Each path is a new rotation, seen through one point. The rows after it are directions, each followed by how far the rotation turns it, in degrees per step (0 if it stays put).
Each turn is a multiple of 5 degrees from 10 to 175, or 0.
Each row of a path follows its step; steps can be skipped.
path 1
step 0: | -4.151 |  0.890 | -0.567 | -1.375 |  0.268 | -3.248 | -1.973 |  3.057 |  0.226 |  3.098 |  0.839 | -1.344 |  4.087 |  0.457 | -1.291 |  1.914 | -2.001 |  2.094 | -0.814 | -4.255 | -0.697 |  3.172 |  0.531 |  0.929 |  0.519 |  2.835 |  2.071 |  2.339 | -1.187 |  4.128 | -2.353 | -1.145 |  1.768 |  2.196 | -4.682 |  3.228 | -1.976 |
step 1: |  1.356 | -0.492 |  4.283 |  1.675 |  2.545 | -1.886 | -1.558 | -2.373 | -2.019 | -0.273 | -3.174 |  1.805 |  3.550 |  1.745 | -0.398 | -0.629 |  3.183 |  1.162 |  0.277 |  0.803 | -0.767 | -0.564 | -5.962 |  2.825 |  3.506 |  1.951 |  1.192 |  1.850 |  0.266 |  1.008 | -0.153 |  2.064 |  4.093 |  1.386 |  2.016 |  1.956 | -4.749 |
step 2: | -1.460 | -0.666 |  0.586 |  3.070 |  1.679 | -3.404 | -0.704 | -0.145 | -3.217 |  2.294 | -2.784 | -0.914 | -0.442 | -4.008 |  1.489 |  0.810 |  1.006 |  6.767 | -1.521 |  2.331 | -3.238 |  5.789 | -1.266 | -0.659 |  1.117 | -0.115 |  2.031 | -0.102 | -2.340 | -1.922 |  2.992 |  0.244 | -2.419 | -0.974 | -1.461 | -1.048 | -0.024 |
step 3: |  1.747 | -4.560 | -1.707 | -2.297 |  3.008 | -3.808 |  3.249 | -4.314 | -2.502 |  2.270 | -3.985 |  0.920 |  4.353 | -0.212 |  1.049 |  0.955 |  0.396 | -2.494 | -3.252 | -2.107 | -1.502 |  0.594 |  2.652 |  1.471 | -2.204 |  0.638 |  1.024 |  0.898 |  1.858 | -0.671 |  1.945 | -0.462 |  1.022 | -3.767 | -1.065 |  2.913 |  0.372 |
step 4: |  1.167 | -1.171 | -0.492 |  0.476 |  3.666 |  6.884 |  3.765 |  0.477 | -3.008 |  0.755 |  0.038 | -2.592 |  3.566 |  0.935 | -2.396 | -2.068 | -2.325 |  1.410 |  0.340 | -0.568 | -4.059 |  1.556 | -2.388 | -0.702 |  2.052 | -3.534 |  2.491 | -0.417 |  0.935 |  0.024 |  0.563 | -1.458 | -1.456 | -1.259 | -3.614 |  1.177 | -3.647 |
step 5: | -3.183 | -4.198 |  0.046 | -1.804 |  0.689 |  0.337 |  1.340 | -1.833 | -1.234 |  0.043 | -1.645 | -0.011 |  2.031 | -2.475 | -2.340 | -0.332 |  0.267 | -4.548 |  5.522 |  2.560 | -0.836 |  3.067 | -1.638 | -0.565 |  2.754 |  0.149 | -0.966 | -1.303 | -5.730 |  0.312 |  1.661 |  1.781 |  1.519 |  0.453 | -2.434 |  2.586 |  3.317 |
step 6: | -3.815 | -2.560 |  1.294 |  1.877 |  0.543 |  2.747 | -0.602 |  0.136 |  0.380 |  2.843 | -5.345 | -0.530 |  0.615 |  0.072 | -1.279 | -2.960 |  1.848 |  3.436 |  2.223 | -2.706 | -2.726 | -5.027 |  2.391 | -2.636 | -1.939 | -1.292 | -2.450 | -0.059 | -2.720 | -1.304 |  1.060 |  2.475 |  0.420 | -3.902 |  1.159 |  1.167 | -1.386 |
step 7: |  0.479 | -0.806 |  0.996 |  0.137 |  2.111 |  2.127 | -0.175 |  5.319 |  2.331 |  2.977 |  0.874 |  0.116 |  2.753 |  0.168 | -2.056 | -2.684 |  2.047 | -1.664 | -2.378 |  0.219 |  0.328 |  3.824 |  2.951 |  0.303 | -0.194 |  2.614 | -2.038 |  1.327 | -2.061 |  0.151 |  2.660 | -1.143 |  4.719 | -4.087 | -4.732 | -3.630 |  0.958 |
step 8: |  1.904 | -0.716 |  4.665 | -1.065 |  0.456 |  3.089 | -1.117 |  0.306 | -1.902 |  4.447 | -0.593 | -4.296 | -0.745 |  0.742 | -1.818 | -1.153 | -1.178 | -3.326 | -2.660 |  2.365 | -3.346 |  0.577 | -2.311 |  2.292 | -4.074 |  0.967 | -0.339 | -1.263 | -1.554 |  1.565 | -2.550 |  3.610 |  3.308 | -0.818 |  3.922 |  1.436 |  0.711 |
step 9: |  0.883 |  0.209 | -1.261 |  1.262 |  0.585 |  0.571 |  1.137 |  5.777 | -0.041 |  0.321 | -3.907 | -1.917 | -2.439 | -0.763 | -0.448 | -0.211 |  3.339 | -0.580 | -2.872 | -2.505 | -4.046 |  2.297 | -2.586 | -1.788 | -0.084 |  2.070 | -4.061 | -1.658 | -1.115 | -3.183 | -1.338 |  1.994 | -1.460 |  4.478 | -2.835 |  1.745 |  2.283 |
step 10: |  1.948 | -4.492 |  5.199 | -4.169 |  2.320 |  0.513 |  0.007 |  1.505 |  1.064 | -0.664 | -1.422 | -0.567 |  0.167 | -1.770 | -1.142 |  0.546 |  0.768 |  1.854 | -1.194 | -3.135 |  3.172 |  0.165 |  0.811 |  1.617 | -2.584 |  1.592 | -1.593 |  6.868 | -1.179 |  0.926 | -1.261 |  0.415 | -2.097 |  0.915 | -0.140 |  4.114 |  2.399 |
Speeds:
| -0.523 |  0.267 | -0.142 |  0.917 | -0.455 | -0.086 |  1.459 |  1.229 | -0.220 | -1.811 | -1.712 |  0.864 | -0.085 | -1.031 | -0.392 | -0.158 |  0.989 |  0.131 |  0.409 |  1.015 |  0.145 |  0.675 |  0.391 | -0.255 |  0.575 | -0.291 | -0.095 |  0.566 | -0.631 |  1.330 | -1.270 |  0.848 | -0.339 |  0.092 |  1.342 |  0.690 | -0.374 |  90
|  0.928 | -0.253 | -0.743 | -0.848 | -1.283 | -1.159 | -0.807 |  1.398 | -0.732 |  0.658 | -0.044 |  0.802 | -0.447 | -0.486 | -0.166 |  0.263 |  0.832 | -1.594 |  1.056 |  0.092 | -0.272 |  0.955 |  0.816 |  0.251 | -0.128 | -0.359 |  0.933 |  1.144 | -0.959 |  0.244 |  0.841 | -1.304 |  0.391 |  0.917 | -1.119 | -0.065 |  0.129 |  155
| -1.145 | -0.293 |  0.695 | -0.579 |  0.583 |  0.101 | -0.258 | -0.195 |  0.168 |  0.639 |  0.550 | -0.140 | -0.062 | -1.605 | -0.359 |  1.355 | -1.729 |  0.176 | -0.114 |  0.349 |  2.078 |  2.299 |  0.384 |  0.370 | -0.169 | -0.562 | -0.213 |  0.310 | -0.436 |  0.660 |  0.049 |  0.531 | -0.031 | -0.132 |  0.018 | -0.339 |  1.201 |  140
|  0.528 |  0.308 |  0.446 | -0.787 | -0.536 |  0.521 | -0.190 | -0.652 | -0.035 | -1.064 |  0.866 | -1.354 | -0.047 | -1.237 |  0.067 | -1.646 | -0.029 |  0.825 |  0.367 |  1.840 | -0.199 |  0.331 |  0.311 | -0.477 | -0.015 |  2.227 |  1.309 |  0.093 | -0.198 |  0.118 |  0.741 | -0.635 |  0.095 | -0.219 |  0.249 |  0.736 |  0.889 |  125
| -1.840 | -0.450 | -1.341 | -1.113 |  0.884 |  1.362 |  0.564 |  0.433 |  0.747 |  0.547 |  0.457 | -0.588 | -0.051 | -0.362 |  0.643 | -0.760 |  1.176 | -1.455 |  1.426 |  0.588 | -0.237 | -0.038 |  0.350 | -0.124 | -0.274 | -0.815 |  0.440 | -0.148 |  0.520 | -0.350 |  0.951 |  0.855 | -0.188 | -1.121 |  0.617 | -0.824 | -0.517 |  35
